One turning vector, and how many steps it has turned
The counts run from 0 to 627.
[-27  18  -9  12 -19  12  28  27 -22 -11   1  12 -22 -67  23  50  26  17
 -29   3  -7 -16   6   0  18 -12   1   4 -25  25   1   0  -2   4  -9  -8
  18  12 -23   5  -2 -17  27  29 -15  20 -26 -14 -26  15  27   4  19 -14
  -4  32  22  32  20  56  -8  22  -6  22 -43  18  -1  10   4 -28 -13  -5
 -26  -2 -27] -> 57
[  9  19  -6   1  -6  22  40   3  -8  20  11 -24 -41 -26  24   9  15   5
 -24  -7  17 -33   0 -25 -10   8   8  30   6  -4 -12  33 -25 -16 -30   0
  -5  -5  -3   2   3  -4  35  -8 -36  17 -57  -5 -45  -2  22 -15  23   2
 -20   3  39  28  23 -18  28  36 -24  -1 -26 -18  13  36 -20 -45 -18  32
  24  16 -21] -> 283
[-19   5  -3  33 -23   1  11  16  17 -19   0   5 -32 -49  -8  -3  33  -8
   7 -19  -7 -28 -14  11   4  21   4  -9 -21  10  -4  -4  -7  12   5 -46
  20   6  -6   2 -13 -39   7  19 -15  29 -37  -1 -10  -8  30 -57  -2 -44
 -30  48  -3  19   4  16  15  24 -33  18  -6  -5  11   1  -8 -46  -6  33
 -25 -16  11] -> 330
[-33  13 -14  11  -8  29   2  -6  15 -24 -16  44 -19 -16  -3  11  28 -16
   3 -31   1 -18 -33  31  28  -7 -16  19  24  31 -22 -23  23   2  10 -22
  40  16 -24  17  -7 -14 -16  -9  -7  -5 -26  -3 -44  42  17 -53  -2   2
 -16  10   5  31  10  22  17  12  -7  -3 -28  12  26   8 -28  -6   0  16
   7 -14 -21] -> 171
[-12  14  -3  14  -8  39   3 -28  23 -33  -8   5 -51 -42  14  24  24  -4
  16 -35   2 -19 -17  12 -19 -20  -3 -16 -14  34  10   1 -28  15  18  -5
  35  -3 -12 -14   4  10   7   1 -19  -3  -8 -16 -44  24   9 -58  -1   7
  -2  14  24  64   8  20  -5  35   3 -25 -36  10  14 -13 -24 -27 -20 -22
  17  -8  -4] -> 609
[  5 -15 -10   6 -27  13 -10   1  13 -27   2  33 -47 -36   0  17  37 -25
  -5 -17  -6  -4  -3   3   3  -7   2  10   3  42 -39 -11   0   8  13  -5
  36 -15   6   1 -30 -24  -3  12  -5   9 -17  26 -35  21  27 -45 -16   6
 -18  28  11  27  34  44 -20  12 -16 -23 -49  -6 -14  10 -37 -16 -28  14
  14  -6  -4] -> 127
[-45  15  -6   2  26  40  16 -22   3  -7 -31  -3 -40 -41  13  18   1 -11
  -7 -20   5 -25 -35  41   3 -13  -5   3   5  38  -5  -1   3  -2  13   3
  11  23 -24  29  -3  17  11 -10 -25  -7 -32 -16 -34  32   9 -58 -10  13
   0 -24  25  30  19  19  37  18  14  -3 -39  11  35  -6  -3 -19   8  -5
   6   0 -13] -> 258
[ -8 -14 -45   5 -26  -1  15   7  21 -10  -3  10 -22 -32  11  12  23 -33
  -6   0 -10 -29  -3  11   7  21   6   7  -2   8 -28 -17  -3   5 -14 -41
  15  38   3   8 -21 -33   8  -4 -19  21 -52  -2 -26  25  24 -24   8 -30
 -26  34   7   3   3  23  -2  20 -26  13 -23   0   4  38 -45 -19  -2  41
   2 -23   1] -> 107
[ 10  15  -7   7 -22  18  29  25  -3  26  19  -7 -28 -24  32   1  30   7
 -24  -6  18 -29  -2 -27   9  12   9  43   4   5  -6  21 -20 -11 -29 -19
  14  -5  -5  -2  14 -22  25  -9 -14  16 -56   4 -35   3  15  -7  18   2
 -33  19  20  18  32 -10  32  22 -29  10 -24 -23  15  46 -20 -33 -28  54
  13  13 -10] -> 284
[-24  22   5  11 -12  32   4   2  18 -20 -24  24 -16 -38  42  22  22  17
   1 -25 -19 -15 -34 -16  22 -31 -34   4  -5  16  -2  -3 -15   4   4   2
  36  -2 -25   7  14   3  14  16 -12 -12  -3  -5 -45  18  -5 -42  30   6
 -15  13  17  55  43  28  14  26   8  -3 -44  14  18  -5  -7  -4 -35  21
  13  -7 -23] -> 611
[-39 -27 -26  -4  19  35   8   0  19  -8 -18 -22 -29 -34  -9   2   2  -8
 -23  -8 -10 -22 -32  21  21  -1  -9  24  10  41 -16 -12 -13 -12  13  -8
  -3  -2   2  24 -22   7  17 -13 -17   5 -37  26 -40  31  10 -53 -17  -5
  12 -33   6  10  29  11  24  31  -2 -37 -36   8   9 -14 -36 -30  12  21
  14   7 -11] -> 481
[-41  33  -6  36 -24  15  12   6   7 -12 -17  43   0 -48  27   5  28   8
   0 -21   2  -7 -24  20   4  12  -3   8 -16   6  -5  36  -7  15   1  -3
  48  23 -42 -21 -13 -10   4  18 -29   4  -1   3 -40  42  26 -29  14 -14
   8  16  24  37  -1  41   7  31  -1  -6 -44  33  15  -3   5  -1 -24 -13
  -1  -8  -3] -> 77
[-29   8  16   9   6  13  37  37  -2   7  10  -4 -13 -29 -20 -30  43  22
 -34  16  20 -23 -13   8  20  -4  -8  41  11  23 -35   4   6 -24  -9 -19
  21 -43  -4  24  -7 -14  10  14  -7  13 -26  42 -14  -2  46 -19 -20  -3
   5   6  31   8  49  10  28   3 -21 -24 -28  -9  -6  -4  -8 -38 -18  34
   8  37   3] -> 487
[-12  29  -3  12  -3  51  26  -9  14  -4   2 -19 -38 -28  12  25  26  -2
 -15 -19 -17 -32  -6  -7  12 -18 -13  -9   8  13 -10  -1 -18  -6   7 -34
   5  31 -16   0  10  -8  34   0 -14  38 -24 -25 -28 -13  -7 -26  20 -22
 -19  28   8  44   6   0   3  55 -13 -12   4  20  14 -27 -24 -41  29  14
 -12 -24 -24] -> 153
[-46  33  12  14  -8  20  29   3  -2  20  -5  29  -3 -42  15   1  42  38
 -29  17   2 -27 -22   7  28  -3 -22  30  10   9 -47  -7   7 -25 -17 -35
  21  17 -36  -1 -11   2   2   5 -23 -32 -31 -17 -16  31  24   8  10  -5
 -14   8  54  20  19   9  25   5   0   5 -24  13  11   4 -23   4   6   9
   1  12   5] -> 270
[-15   6 -12  10   4  27  45   7  -7  -4  -4 -41 -51 -47  20  28  19  13
 -21  -2  -2 -40   0  -6 -15 -28  -3 -21 -23   5  -2  -6 -36   2 -10 -16
   8  -3   7   4  14  -2  35   3 -22  28 -45  -9 -30 -12  -7  -4  17 -18
   0   9  32  39  40  13  14  37  -4  10 -37  -3   3   5 -11 -32 -19  26
   7   1  -7] -> 590
[-45  13   8  -1   0  20  32   3  31 -21 -37  18   1 -42   8 -10  23   8
  -4 -13   2 -33 -44  18   8 -25 -25  11  -8  13 -20  -7 -24  -3   1 -43
  20 -14  -3   7  -3   9  -8 -13 -31 -37 -21  -4 -16  25   7 -29  13   9
 -11  22  42  53  20 -14  26  14  -1   4 -31  -4  15  12 -33 -12 -10  29
  18   9   7] -> 353
[-12  22  -4  25 -14  -6   5  12  -4  16  30  41 -17 -33  10 -19  36  -9
 -26 -10  11   6  -7  -6   4  39   7  42  18  15 -27  36 -16  -1  -3  -9
  19   6 -38 -11  -8 -33  31  18 -13  22 -10  26 -35  30  55 -26  12   9
 -12   3   8 -14  42  46 -15  14 -18 -26 -35  -5   3  17  12 -22 -22   4
  -5  -1 -11] -> 295
[-54  -2  19  -6  15  21  40  27   2 -13  -5   5 -19 -53 -24  -3  25   2
 -43  15   1  -2 -37  24  24   4 -19  34  -7  41   1 -11 -25  -6  10 -41
 -18 -22  11  19 -12  -4  17   7   0  -5 -25  21  -4  37  20 -32  -9  -4
   7   3   9  15  23  18   7  10  -6 -28 -12  -4   8 -29 -26 -63  17  22
  -1  14   0] -> 224
[-30 -11 -19 -13   5  23  44   5 -16  -7  -6   6 -37 -47  16  36   1 -25
 -25  10  10 -25 -10  31 -13  18  25  23  -6  15  16   7 -20  -3 -20 -14
  -9  30   6   2 -18   1  12 -20 -30   5 -61 -22 -36  50  19 -10   2   6
  -2  -5  36  24   1  16   4  12  -6  14 -41  -2  24  30 -22 -37  -6   1
   9   6 -10] -> 278
[ -4 -21 -37 -14  13  35  38  -2  -4  -3  -7 -16 -41 -41  -5  34   4 -32
 -17  -1  -2 -29   9  19 -11  16  32   5  -3  15 -18  -2 -18   2 -23 -22
  -8  34  -3  -1 -13 -15   0 -19 -26  28 -48 -27 -43  29  20 -20 -11 -10
 -12   8  33  25  -5   3   2  38 -18  -5 -14 -10  11  29 -45 -34  19  10
  17 -18  -6] -> 193
[-10  26   7  -8   8  42  20 -17   5 -16  12  23 -40  -2 -14 -11  18 -21
   6 -27  31 -11 -32  31  -8 -14 -12  15  41  28   9   1  -6  10  -4 -13
  35  13 -10  25   7  -1 -10 -21   0  15 -27   3 -53  39  -1 -71  -6  24
  -5  -9   8  35  13  -2  22   5 -11 -17 -38   8  38   5  -8 -26  -9 -10
  17   1 -20] -> 169
[-37   0   0  30   4  30  39   9  16 -12 -24 -29 -32 -59  -1  -9  14   1
  -5 -20  -5 -38 -16  18 -17  13   2 -19 -37   7  15  19 -33  14  10 -49
  -2  -2 -10   2  -3  -4  21  15 -34  26 -24 -11 -15   0   7 -44  -1 -30
   7  23  20  41  -2   2  16  40 -14  -8 -12   0  16 -13  -8 -44   7  16
 -13 -14  11] -> 332
[ -4  43  33  15 -11  25  28  31   4  -2  21  26   0 -18 -12 -41  47  11
 -10  -7  19 -23 -27   4  11  -4 -30  10  15   9 -12   5 -16  11 -14 -40
  33  -8 -42  -3  37 -31  22   7   4  38  -9  -4 -26   8  25 -21   3 -14
  -7  21   9  21  39  21   8  17 -22  -7 -12 -33  33  17   4 -13  -9  29
 -10 -22   8] -> 423
[-17  18  -1  25 -17  -6  24  24  10  17  12  15   3 -27   2 -26  23 -12
 -10 -14  15 -18 -14  -2  14  46   5  52  -2  -3 -15  28  -7  -9  -9 -40
  20  -2 -14  11  -5 -36  20   3 -22  26 -47  20 -24  17  51 -40  15 -15
 -30  30  -2   0   4   0  22  25 -41   5 -21  -6   8  20  -5 -48 -11  43
 -11  19  -1] -> 552
[-39   9  -2 -10  31  50  37 -11  19 -20 -34 -14 -15 -15   6   9   2 -10
 -12 -15  -2 -38 -35  18  12 -38  -8  19  25  16 -26 -11   5 -17  14 -11
   2  13 -24  45  -4   6   7 -18 -29   0 -29   3 -40  17   4 -44   8   7
 -11  -6  30  51  22  -7  29  30 -14 -26 -32  12   2   3  -8 -20  15   6
   5  -3 -20] -> 174
[-20   8  17  -1   8  25   8  -6   3   0  34  16 -46 -20 -39  10  40  -8
 -19   5  -9  -1 -12  -2  12   6 -17  32  23  59 -27 -12 -18 -18  24 -46
  -4 -26  -1   7 -24 -17  11   3   4 -11 -18  19 -13  10  34 -44 -20   6
 -16  21  16   6  19   7  -7  15 -18 -27   0 -10   0 -28 -31 -53  17  15
  -4  18  -1] -> 222
[-22   5   8  -3  24  27  42  18   3   6   0 -17 -27 -16 -19 -19  23  16
 -44   8  12 -29 -16   3   4 -14   4  38  19  22 -30  18 -13 -27   5 -11
   1 -34  -7  25 -16  -3  20   8 -22  16 -26  30 -18  -7  28 -27 -15   2
   5  -4  36  21  43  -6  39  19 -18 -32 -25  -6 -23  -8  -4 -48  -2  14
  12  41  -1] -> 486
[-20  25   8   3   0  37  39  23 -19  10   3 -30 -22 -36  24  26  23  10
 -22 -13   8 -23 -11 -12  31 -15 -20   9   2  11  20 -12  -7  -7 -14 -11
  -3  11 -31  18  29  -4  49   7  -2  40 -38  -9 -35  -8 -10 -25   6 -18
  -4  -5   1  26  28  10  33  27 -11  13 -26   7  35 -13  10 -40   8  28
  -3   0 -33] -> 239
[ -2  14  -7  16 -23  11 -13   1  12  12  25  24 -47 -16  18   5  41  13
 -11 -13  -4  -1 -10 -26  31 -15 -32  31  23  38 -38  -4  -2 -20   5 -11
  29  -6 -12  11  -9  -4  22  27 -10  -5 -21  33 -44  -5   9 -33   6   8
 -38  13  -1  -4  51  20  13   8 -14 -10 -37   9 -10 -11 -25 -26 -21  27
  -1  30 -33] -> 305
[  5  22 -38  24 -24   8 -20 -12   4  17  32  27 -64  -6   0 -13  29 -19
   4 -16  16   0 -19   2   3  24  -3  21  39  29 -26  11  -5  -8   3 -23
  47  31 -15   1 -21 -28  11   1 -12   5 -30  31 -47  26  21 -50 -10  10
  -8   6   8 -14  20  39  -1  10  -9 -21 -43  13   9   8 -12 -16 -22  -2
  -2   2 -11] -> 563
[-27  25  37   2  12  37  20 -10  14 -31  -4   8 -22  -5   0  -9  16   3
  -4 -19  -1 -11 -39  -9   5 -28 -38  26  18  33  -7  18 -25 -12  19 -32
  11 -21  -7  27  12  -9  15  -9 -12   2 -25  16 -29   9   3 -49  30  20
 -30  20  13  53  43  -9  18   2 -13  -3 -26 -10  22   4   1 -58  -9   6
   0  22 -35] -> 615
[ -5  39  22  -3 -19  12  48  22 -29 -10  19  42 -12 -13  -3  15  37  16
 -21  -6  31  -7 -11   7   2  -5 -19  33   9   2   0  11  -3 -14 -29 -25
  55   7   3  11  -7 -31  -5   2   0   8 -26   7 -42  28  15  -1  24   8
  -5  42  29  37   1   6   4  -8 -12  13 -39  19  23  19   6 -35 -38  -3
   2  15 -15] -> 626
[-22  18  -5  20   5  12  28  21  16  31  -6 -24 -10 -35  22 -40  19  17
 -24   8  12 -29 -13 -14   3  22  -1  18  -7 -11 -26  32 -35  -3  -5 -20
  11 -19 -22  -7  11  -8  45   7 -31  29 -30  15 -17  -2  25 -26   9 -16
  13 -15  28   7  44   7  27  34 -14 -26 -31 -10   4  11   2 -19 -19  42
  15   7  11] -> 26
[-38  26   7   7  -7  26  16 -22  20  -7 -10  31 -14 -34   2   9  39  28
  -4   5 -19 -33 -26  -5  15  -8 -21  12   4  11 -57  -5  -8 -23   8 -50
  33  13 -29   0 -20   0  -8   4 -33 -29 -15 -17 -16  15  17  -2  18  -2
 -24  38  59  44  14  -4  12  18  -6 -10 -17   9  -5  -2 -32  -6   7  10
  -4   2   6] -> 355
[-23  20  -2  -5   6  32  13  -2  15 -26  -5  40 -17 -10   6  -1  19 -17
   9 -29  26 -15 -44  32  20 -15 -29  21  29  24   2 -13   2   1   0 -20
  39  12 -13  31   4 -10  -7 -17   1   3 -33   7 -45  48   2 -65  -4  13
  -2  -4   4  29   9  18  28   1  -4   2 -45   3  41  17 -13 -20 -11  10
  15  -4 -22] -> 170
[-16  21   7   8  13  17  24  18   2  -9   6   4 -32 -26 -27  -1  42  17
 -39  13  -4 -19   7  -6   6 -12 -10  27  17   3 -68   3  -2 -20  13 -37
  23 -13  -5  19 -25 -18  19  21 -18  24   2  28 -12 -15  35  -8  -9 -12
  -3  25  40  25  27  22  -4  24 -17 -39 -19  22 -39 -27 -16 -35   9  -8
 -15   2  -5] -> 400
